(in the rows, 100 means zero)
One turn moves every row onto another: examples first, then more rows asked
vorez: 124, 91, 90, 98, 80, 82, 85, 81, 83, 139, 87, 107, 78, 114, 125, 78
Tovu: 106, 55, 95, 115, 106, 82, 77, 107, 82, 126, 108, 108, 111, 131, 116, 77
Fuban: 119, 141, 106, 96, 78, 83, 122, 108, 126, 84, 86, 132, 87, 92, 103, 118
dibe: 119, 101, 107, 99, 95, 100, 94, 86, 84, 86, 99, 53, 91, 97, 74, 69
Ris: 91, 119, 119, 102, 76, 149, 97, 94, 115, 113, 124, 101, 99, 122, 107, 82
lene: 119, 93, 134, 115, 87, 73, 112, 132, 125, 82, 92, 127, 124, 96, 103, 124
zike: 93, 95, 66, 103, 114, 97, 105, 110, 80, 116, 102, 102, 70, 123, 93, 51
zadon: 106, 110, 75, 78, 123, 69, 78, 94, 97, 86, 119, 74, 100, 107, 73, 85
Vupe: 100, 88, 87, 103, 94, 48, 111, 114, 82, 111, 99, 102, 89, 148, 97, 80
Kivin: 115, 100, 82, 77, 91, 92, 112, 68, 112, 115, 89, 127, 96, 114, 138, 74
mitup: 105, 66, 119, 140, 98, 107, 96, 100, 102, 100, 100, 122, 116, 134, 118, 65
munet: 95, 119, 64, 109, 97, 96, 90, 124, 110, 93, 107, 119, 119, 82, 99, 141
pufu: 94, 107, 74, 109, 81, 113, 123, 104, 102, 86, 97, 93, 128, 90, 109, 137
sesut: 110, 115, 92, 109, 95, 47, 99, 113, 116, 102, 99, 145, 92, 142, 99, 82
lapum: 114, 97, 69, 101, 102, 120, 117, 115, 116, 123, 104, 114, 105, 128, 82, 49
bomu: 102, 99, 136, 124, 117, 71, 81, 135, 138, 101, 120, 112, 103, 94, 101, 104
mup: 83, 82, 139, 100, 111, 127, 100, 132, 116, 98, 121, 101, 101, 88, 100, 71
vuli: 93, 126, 87, 65, 76, 121, 115, 109, 111, 90, 111, 139, 114, 120, 101, 108
Gupa: 100, 125, 116, 94, 106, 57, 119, 97, 140, 93, 107, 99, 90, 101, 124, 118
zedem: 84, 111, 112, 124, 64, 114, 93, 129, 80, 77, 95, 121, 102, 84, 94, 120
voso: 106, 133, 98, 64, 72, 96, 120, 103, 132, 123, 118, 96, 104, 124, 97, 103
riru: 99, 89, 115, 131, 118, 124, 120, 135, 122, 72, 106, 115, 119, 92, 91, 95
lib: 111, 101, 97, 103, 93, 157, 95, 107, 120, 105, 111, 129, 124, 91, 106, 99
tofum: 103, 106, 96, 113, 58, 121, 118, 131, 93, 97, 92, 94, 122, 87, 80, 120
bimot: 115, 102, 110, 90, 109, 73, 53, 80, 86, 86, 104, 87, 85, 84, 100, 87
Kulad: 104, 95, 120, 97, 92, 76, 62, 107, 73, 83, 114, 84, 100, 121, 67, 79
Tezop: 83, 103, 93, 91, 91, 96, 90, 136, 93, 82, 97, 128, 105, 59, 102, 124
Zanu: 124, 78, 119, 112, 108, 67, 116, 122, 115, 102, 74, 118, 86, 84, 103, 57
fibug: 124, 85, 89, 131, 118, 71, 105, 102, 97, 120, 82, 89, 70, 94, 110, 69
Neral: 120, 96, 95, 98, 95, 88, 69, 70, 92, 98, 117, 65, 119, 124, 93, 98

munet turns into Tezop
sesut turns into Zanu
zike turns into vorez
Now find these:
Ris turns into voso
Fuban turns into lene
zadon turns into bimot

